One turn sends every row of this set to another row. A few are shown first. Where does it send the rows asked after them?
Q_514: [ -1.2  -2.6   3.4  -6.9   0.3 -12.3  -1.9 -14.1 -18.5  26.2 -16.6  -4.5
  11.7   4.6   6.2  21.1  12.3 -14.3  -1.9  10.9  21.5  20.2   7.2   5.4
   8.8 -16.1 -13.5  16.8   1.6  -1.5   3.3  13.9  30.2]
Q_611: [ 14.8   8.5  -2.4 -28.3 -12.7  16.9  -7.2  -8.5 -12.0  15.5 -34.6  -9.2
   1.1 -11.6  -4.5   2.7  32.4 -12.0  -4.4   9.9 -11.0  -1.9  28.8   4.8
   0.8 -13.5  -0.2   1.1  -1.1   4.4   5.0  -3.7  20.4]
Q_777: [ 18.8   6.3  13.4 -10.2   3.2  18.1   1.4 -19.4  -4.2  36.5  -7.5  -2.8
   7.1   5.4   0.4 -10.4  24.7 -10.6  18.6  -5.9  -8.0   5.6  32.4  10.7
  -0.1  -7.9  -1.9  -0.5   8.2   1.5  -0.2 -17.2  22.0]
Q_711: [  1.8   0.0   2.9  -1.5  21.9 -11.9  11.9 -11.9 -19.9  15.2  -6.9   1.0
  -7.7 -17.1 -12.5   1.2  12.1 -12.8  -5.1   5.7 -14.7  -1.1  17.7  -9.9
  12.4  14.5  -9.5   6.3   9.3  -2.0  -2.2 -13.9   4.7]
Q_398: [ 16.3   4.6 -13.3 -13.9   1.0 -18.3  -7.4  -8.7 -24.0  32.7  12.8  -2.2
   2.0   0.9  14.2   2.8   4.7  -2.5 -10.1  18.4  -4.0  -0.9  32.5  30.0
  14.2 -16.1   1.9   7.0   7.0   7.8   3.6  -4.1   6.3]
Q_714: [ 16.2  13.6  -2.5 -18.6   3.2  16.8 -11.6 -17.2  -8.8  26.6 -19.1 -15.9
  -1.3 -18.2   3.4 -23.3  26.4  -3.5   7.9   6.5  -4.9  -4.0  28.5   6.0
  -9.3 -11.7  -9.6   5.4   4.1  -1.5   2.0  -7.5  23.6]
Q_684: [  5.2 -14.1  -5.5  -4.4   0.0 -17.7 -11.3 -12.3  -9.6  30.6  12.8  -1.3
  -2.4   2.7   6.5   7.8  15.3  -1.9  -3.3  28.8   7.6  21.2  30.0  14.2
   9.3 -23.0  -1.3  10.3  11.2  -2.9   8.9  -8.5  14.9]
Q_150: [  6.3  10.4  -6.3 -15.6   9.6 -17.9  -5.8  -9.2 -27.8  28.9 -19.2  -5.7
  17.2  -4.6   9.1   6.6   1.5 -10.3 -11.3  -0.8  14.7  -2.9   5.6  20.0
  12.6 -17.2  -6.8  12.7   1.7   5.3  -3.2  15.2  20.2]
Q_132: [ -8.4  -8.4  -4.3  -9.0   4.1 -18.7   4.2 -19.8 -20.9  24.6   4.9   1.4
  -0.6   3.7  -5.5  21.0  16.5 -13.1  -3.0   5.3   5.5   7.0  22.7  10.8
  -5.8 -31.8  -0.9  23.8   4.1  -7.9   3.4  -2.4  27.1]
Q_698: [ -6.5  -2.0   0.2 -23.9  -3.7   1.2  22.6 -12.1  -9.7  14.2  -7.4  -1.3
  -9.8   1.7 -18.7   6.3  20.5   2.6   2.5   4.7 -20.6  -0.2  24.1  26.1
  25.2 -20.1 -12.7   0.1   8.0   4.8   4.4 -22.8  25.3]
Q_586: [ 12.2  -5.7  11.4 -24.2   0.8  10.4  -5.2  -7.2   1.5  23.2 -23.4   2.2
   7.9   0.7 -16.3  -0.4  28.1 -13.7   4.9  -8.3  -9.5   9.4  24.0   8.9
   4.4 -21.2  12.8  -3.0   2.1   2.0   1.8 -17.5  18.8]
Q_410: [  1.1   4.4   1.0 -25.4   0.9   7.0  -1.7 -14.4 -10.5  16.3  -3.7 -14.8
   0.6 -17.0  -1.1  -3.0  11.2 -18.7  18.2   8.7  -9.4  -5.6  12.0  11.2
  12.9  -4.1 -39.4  -5.8  14.0  14.2   5.1   0.8  39.4]
Q_781: [  3.6  -9.5  -6.6 -15.0  27.6  -9.4   6.3 -12.3 -19.7  -2.2 -20.0   1.0
   3.4  -4.9  12.5  -3.0   9.2  -8.4  -6.8  10.6 -14.3  12.8  26.1  -5.4
   9.7   9.5 -10.9  -6.6   7.4  11.0   8.6 -18.3  27.8]
Q_841: [  5.3  -4.4   0.8   2.0  19.9  -8.7  17.5  -4.5 -17.8   8.6 -17.3   0.6
  -2.7  -4.8 -10.3  -7.8   8.3  -5.1  -9.7   8.4 -16.1  19.4  13.8  -4.3
  11.3  12.6 -16.8   5.1  -0.5   6.7   4.7 -18.8  17.6]
Q_868: [ -0.7  -3.0  -4.7 -20.9  30.4 -14.0   2.6 -18.3 -23.0   1.7  -2.8  -0.2
  -6.9 -16.3   6.2   5.6  13.0 -18.9  -3.2   3.1 -15.4  -2.2  29.0  -7.2
   6.9  11.9  -5.7  -3.9   9.8   6.1   3.0 -13.2  17.1]
Q_755: [ 18.5   9.1  -5.4 -20.6   2.3 -18.0 -14.8  -3.1 -23.4  22.6   0.2  -8.1
   7.9  -8.7  15.6  -3.3   3.3  -3.7  -8.8  15.4  16.7  15.1  16.0  26.4
  20.3  -8.6  -8.8   0.8  -7.8  13.6   2.1   5.9  16.0]
Q_891: [  3.9 -15.3  -4.3  -6.9   0.3 -15.6 -10.5 -12.3  -8.4  27.0  12.0   5.1
   0.9  -1.7  10.5   5.0  11.0  -2.1   2.0  29.5   6.6  18.9  33.0  12.1
   7.1 -27.0  -3.3   7.6  12.6  -6.2   8.6 -15.0  20.3]
Q_63: [  0.8   5.9   0.0 -35.4   5.3  -5.2  14.6 -13.0  -9.4  11.8 -23.0  -5.8
  -4.8 -13.5  -3.3  -1.5  14.1   3.9  12.1  10.1 -22.8  -9.9  24.5  29.0
  31.1 -15.3 -16.3  -2.9   8.3   2.0   5.8  -5.8  24.8]
Q_555: [ 20.6   7.5  -4.8 -17.1  -0.4 -16.6 -11.7  -0.6 -23.5  24.2   0.4  -9.1
  10.0 -15.6  10.7  -9.5  -1.8  -6.8  -6.0  16.5   9.6  15.3  14.5  28.9
  16.1  -7.9 -12.5  -0.3 -11.6  15.4   5.4   1.9  21.0]
Q_310: [ 19.1  -1.1 -13.0 -12.8  -3.6 -16.7  -1.6  -6.0 -28.9  30.5   9.7   0.9
   3.1  -1.7  15.1   3.8   3.9  -4.0  -2.4  19.7  -9.7  -2.8  35.6  30.4
  12.2 -18.8   1.5   1.9   5.3   8.1   7.5  -6.2   9.9]
Q_16: [ -6.0  -8.2  -8.1  -5.3   5.2 -18.7   1.3 -18.3 -17.4  32.1   3.3  -0.4
   1.0   9.6  -1.5  18.9  13.3 -12.9  -5.1   8.2   2.7  10.2  19.5  11.0
  -5.1 -28.5  -1.8  26.4   8.6  -6.2   5.1   2.3  22.9]
Q_192: [ -5.9  -9.0   1.2  -9.7  -4.0  14.0   1.6 -13.8  -6.2  23.7   1.0  -8.0
   0.6  -5.8 -13.8   0.1  16.3 -14.2   8.6   7.8  -4.9  -3.5  10.7   3.5
  14.1 -13.1 -32.5  -5.4  25.7   9.6   1.2 -19.4  36.2]
Q_851: [  0.6   4.3   3.0 -23.6   2.3   4.3   0.6 -12.7  -5.6  23.3  11.5  -3.3
 -10.8 -18.4  -6.4 -13.1   9.9  -6.3  20.7   6.5  -5.8   0.0  18.9  13.3
  19.6 -10.8 -33.1  -5.0  17.4   6.8  -2.9 -19.3  24.0]
Q_214: [ 14.9   2.8   1.7 -20.7  -7.7  16.8 -13.4  -9.0 -11.5  19.3 -13.5  -7.0
  11.8  -3.1  -9.3  -5.7  29.6 -20.7   0.5 -15.3  -6.9   4.8  28.6   0.8
  -7.0 -14.4 -15.9   7.2  -0.3   8.6   6.6 -12.9  26.5]
Q_338: [ -0.6   2.9   9.1  -4.1  -3.3  -7.9   0.3 -17.4 -20.5  25.8 -15.8  -4.2
  14.8  -0.7   2.7  23.3  14.0 -16.2  -3.8  11.9  21.6  15.4  10.1   5.4
   9.4 -13.6 -18.0  15.5   0.4  -2.9   0.6   7.4  34.7]
Q_499: [  8.0   8.0  -2.5 -10.8   8.7 -17.6  -4.7  -8.0 -28.7  29.5 -23.6  -8.5
  18.8 -14.4   2.4   5.4   3.7  -9.3 -11.1   1.3  12.4  -7.9   2.9  21.6
  15.6 -17.9  -4.4   9.9   0.6   3.4  -0.6  10.7  22.1]
Q_79: [ -9.0  -7.1  -4.8 -27.1   4.5  -1.4  12.2 -13.1  -8.4   7.5 -25.4 -13.4
   1.3  -6.0 -18.6   4.4  20.5  -4.3  -1.8   4.7 -19.7  -5.7  11.7  22.8
  17.6 -22.4 -15.9   0.2   7.5   6.5  11.2  -5.4  40.1]
Q_13: [  6.9  -9.4  -8.9  -5.9  21.8  -4.9  14.7  -4.9 -29.3  10.7 -15.6   1.9
  -5.3  -4.2  -1.0  -0.5   4.6 -15.8  -4.7   4.5 -17.6   1.9  11.7  -7.6
   2.7  10.1  -7.3  -6.8  10.9  17.3   3.5 -12.7  18.1]
Q_28: [  0.0   3.3   6.5 -10.9  23.3 -12.9   9.1 -20.3 -13.9   2.5  -8.7  -0.9
  -0.9 -13.8   1.6   4.1  18.2  -7.5  -7.0  11.4 -14.2  11.3  34.6  -5.9
  19.1  17.6 -15.5   7.3   2.1  -3.3   3.4 -17.6  15.7]
Q_504: [ 15.1  13.6   6.7 -26.3   2.1  11.7   6.6 -17.4  -3.9  26.4 -16.6  -8.8
 -11.5  -7.4  -5.4  -9.4  26.4  -5.5  11.9   9.3 -12.1   8.1  27.9  19.9
  -4.1 -10.6  13.0  -1.1  -8.8   1.2  -1.1  -7.2  21.6]

Q_28 -> Q_868
Q_684 -> Q_398
Q_777 -> Q_504
Now these:
Q_410 -> Q_79
Q_499 -> Q_338

One turn sends every row of this set to another row. A few are shown first. Where does it send the rows asked after them?
Q_857: [ 10.5   5.7 -15.5  26.6 -19.7 -11.6  -5.3   4.1  -3.2  -5.1   1.4 -12.5
 -21.6  -2.2 -22.5  12.3 -24.9  14.3  13.7  -6.8 -12.1   2.8  14.2   7.8
 -13.6  15.9  26.1   2.5  -1.3  -2.5  -1.8  10.2 -14.7  13.5 -15.3  23.7
 -17.1  -5.7   7.0 -13.8  15.0  -1.6  16.8   2.1  21.3]
Q_167: [ 27.4   1.4  -8.7  16.1 -11.3  -2.1  22.6  16.9  17.2 -21.6  -3.2   7.8
 -17.4  12.6 -34.7  13.1  -6.5  -7.1   3.1  -1.0  -9.9  13.3  -8.2  10.4
 -21.5  15.3   5.2  12.4  10.7  -7.5   7.4  -9.0 -10.2  -4.1   0.2   3.8
  -6.0  -4.1   2.9 -24.3  11.6  -1.5  14.7  15.3  33.9]
Q_679: [ 13.2  11.1 -17.4  13.0 -14.0  10.9   2.2 -12.5  10.0  -5.2 -15.0 -22.4
  -8.3   0.7   0.2  15.0 -22.9  17.5  17.3  -6.3  -3.9  14.0  -5.7  30.2
 -12.0   4.2   0.8  11.5   8.5  -6.4   8.7  -2.0 -22.2  -0.7   4.3  -7.7
 -19.4   6.9 -17.7  -2.5  13.1  -0.6   2.2  -8.5  15.6]
Q_443: [ 11.8   8.6 -17.3  22.1 -18.8  -5.8   1.2   5.9  -5.0  -1.0  -0.4  -6.8
 -28.0  -4.1 -30.5  18.9 -21.8  13.6  10.3  -9.9 -14.8  -0.5  15.2  -1.9
 -16.5  14.5  26.4   7.5 -12.0  -3.2  -0.5   9.6 -11.4  10.0 -14.3  24.8
 -10.3  -0.8   7.8 -14.6  17.6  -4.7  18.2   4.7  14.3]
Q_355: [ 30.4   4.5  -4.9  13.4  -9.0  -1.2  27.5   9.6  13.9 -21.2  -6.6  10.6
 -17.9  14.3 -34.1  13.8   4.5  -5.0   6.5  -4.1 -10.7   3.1  -7.3   5.6
 -24.2  14.1   3.5  11.1   4.2  -5.1   3.3  -7.6 -12.1  -2.3   7.5   4.2
   6.0   1.9   3.1 -26.9   7.9   1.4  15.2  10.0  28.7]
Q_472: [ 13.5  -9.3 -25.8  11.3 -12.8   5.8  15.0 -10.1 -12.7  -6.4 -20.6  -4.0
  11.0   0.8 -22.0  -3.2 -24.9  -7.1  -6.0 -14.9 -15.1  17.7 -25.7  16.0
 -21.0 -16.2  -4.7  27.9   3.1   4.3  10.4 -15.0 -13.9  -7.9  -3.7  27.5
 -21.0  -3.9 -13.0  -9.8  -1.7   6.2  21.1   1.7   2.3]
Q_730: [ 21.9   6.1 -28.4  23.9 -32.6  -1.0  10.5   2.5 -10.8  10.5  -5.8 -10.5
  -7.6   8.5 -16.0  15.4 -21.2  -7.0   5.1  -0.1  -6.4   9.2 -19.6  -2.9
 -20.9 -10.0   3.4  25.1   0.1  21.9  10.7   6.2  -6.1   0.0  -2.8  20.7
 -18.9   7.1  11.7  -4.1   0.5  15.3  32.5  -7.8 -16.6]
Q_918: [ 18.1   7.5 -30.7  23.5 -34.1   1.7   4.2   1.5 -12.6   9.1  -2.7  -8.6
  -8.5  11.0 -20.6   7.3 -19.9  -5.6   2.4   1.5  -8.4   8.4 -22.0  -5.5
 -15.8 -10.7   5.9  23.3   3.7  14.8  10.3   5.7  -4.7   7.4  -3.3  24.2
 -17.7   6.8   8.2  -3.1  -4.3  17.2  29.5  -5.5 -13.8]
Q_324: [  9.1   9.4 -18.3  13.4  -4.2   8.2  -1.5 -11.6  -0.6  -6.9 -14.4 -27.7
 -11.8  -6.4   0.9  17.6 -22.3  17.7  19.7 -10.6  -8.6  12.1  -2.7  29.3
 -21.3  11.3   0.6   6.0   1.8  -5.0   4.3   0.0 -25.7   0.0   5.5   4.6
 -15.9   9.2 -18.1  -8.5  11.7   2.6   5.7  -4.3  10.9]
Q_693: [ 33.5   0.5  -8.9  20.9 -15.0   2.8  30.6  -5.4  13.0   1.1 -13.4 -14.5
  -2.4  21.1 -10.2   2.7 -21.8   9.1  12.7  -8.3  12.1   6.0 -13.1   4.0
  -2.4   6.8   8.4  -7.3  -5.9  11.6  -3.7 -10.9  -6.1   2.1  -1.5  -6.7
  14.6  -6.0  -5.2 -24.2   3.2  -6.8  18.5  -2.2   5.3]
Q_18: [ 29.6  20.3 -20.8  18.5 -24.5  15.3   5.9   0.6  -1.0 -14.9  -7.5  10.8
  -8.4  11.5 -30.9  13.6  -4.5  11.5  -7.5  -9.6 -26.5   4.4 -39.4  10.8
  -4.9 -13.1  -1.7  20.4  15.9   4.8  12.0  12.8  -3.6   0.7  -0.9  22.2
 -22.3   4.0   1.3 -12.7  10.9  -5.0  21.4   7.3  -3.0]
Q_375: [ 31.1   6.2 -10.4  10.8 -14.8  -1.7  25.6  14.2  19.9 -16.8  -9.8  14.8
 -10.6   9.0 -38.0  16.1  -0.1  -3.5  -1.6  -5.2  -6.5  13.6  -7.7  11.7
 -26.0  12.4   8.7  17.8  -1.2  -6.4   5.1  -6.1  -7.9  -8.6   2.0  -3.1
  -1.8   2.3  -0.1 -23.3   6.2  -3.1  14.3  13.9  32.1]
Q_314: [ 24.6  20.5 -20.1  10.5 -19.8  13.6   6.1  -4.4  -6.1 -13.8 -12.8  10.2
  -7.5   5.9 -32.8  19.9  -2.3  12.5  -3.8  -9.1 -23.3  -0.8 -34.9   8.6
  -7.9 -10.4  -3.8  23.3  13.0   5.8  11.7  14.1  -2.4  -2.2  -0.8  17.4
 -26.6   0.7   4.5 -10.9  15.5  -6.0  23.5   6.6  -6.3]
Q_580: [  9.1  11.2 -13.8  19.0 -17.1 -11.5  -2.4   9.3  -5.8  -6.4   1.6  -5.9
 -30.2  -5.3 -21.0  14.4 -14.3   6.0  15.5  -8.3 -12.9   3.7  13.8   3.1
 -21.1  22.0  18.4   5.3  -6.2   0.8  -3.1   7.1 -13.7  10.0  -5.7  27.4
 -15.1  -5.7   8.4 -15.7  12.8   2.7  15.0   2.7  19.9]
Q_556: [ 33.5  -2.3  -9.9  22.2 -15.3   5.8  23.1 -11.2   8.9   3.4 -18.4 -16.3
   4.7  12.5  -7.9   3.7 -19.6  11.9  12.4  -9.0   6.6   5.4  -9.1   7.7
 -11.3   4.2  11.6  -6.0 -15.9  10.4   0.5  -1.7  -6.3  -2.6  -3.0  -7.1
  17.1  -0.6  -8.6 -26.6   1.3  -8.5  20.8  -3.4   2.4]
Q_280: [ 31.8   4.4 -19.8  21.5 -28.4  -6.3  10.7   0.2 -12.4  -7.3 -16.9  11.3
   4.4   7.8 -12.1  12.7 -24.2   2.2 -23.1 -17.3  -8.3   5.0 -20.3   4.1
  -5.4 -12.1  20.0  23.6  -0.2  20.4  -6.2  11.9 -24.8  -1.0  -2.4  14.3
 -12.2   1.6   2.5 -20.0  -5.8 -16.2  21.5  16.5  -0.3]
Q_745: [ 29.2   5.6 -21.2  22.8 -29.7  -4.6  13.4   2.9  -8.6  -5.3 -15.1   8.0
  10.9   8.7 -11.9   8.7 -22.9   2.8 -25.7 -25.6  -8.9  11.1 -25.5  10.3
  -0.8 -13.2  15.2  19.3   1.6  16.5  -8.4   7.6 -23.4   5.0  -2.3  19.8
 -11.8  -3.9  -0.4 -22.7  -4.8 -13.4  21.4  13.2  -2.3]
Q_250: [  8.2  13.8 -21.0  12.6 -12.9  13.7  -1.1  -6.3   4.8  -1.5 -13.2 -21.9
 -10.0  -8.1  -1.8  17.9 -20.4  12.2  17.8  -7.0  -9.7  17.9  -1.9  27.6
 -18.4   3.5  -4.1  14.9   0.6 -12.4  10.3   3.9 -20.9  -6.7   0.5  -7.6
 -19.6   9.3 -18.8  -7.4  13.2   2.1   5.6  -3.9   6.4]
Q_19: [ 33.8   4.3  -6.3  21.3 -11.5   1.6  20.9 -11.9   8.2  -2.9 -16.9 -15.2
  -1.8  14.9  -5.2   3.4 -12.5  10.0  12.2 -14.8   9.2   4.5 -13.1  12.7
  -9.9  10.0   3.9  -4.5  -7.2  12.2  -9.0  -5.2  -8.9  -1.0   9.7 -11.2
  16.3  -0.9  -8.5 -24.6   2.8  -2.4  16.9  -0.7   6.1]
Q_839: [ 14.2  -5.6 -20.1  11.5  -7.2   0.9  16.6 -13.5 -10.7  -6.3 -21.8   1.3
  11.6  -2.3 -22.7  -2.9 -25.1  -9.6  -6.3 -12.9 -16.7  15.2 -26.7  17.2
 -20.5 -12.6  -7.8  27.3   0.3  10.6  11.3  -8.6 -12.6 -18.2  -8.8  24.8
 -17.7  -0.8 -10.2  -8.9   1.7   4.2  20.4   3.1   3.8]

Q_679 -> Q_693
Q_472 -> Q_745
Now these:
Q_314 -> Q_730
Q_19 -> Q_355
Q_250 -> Q_556

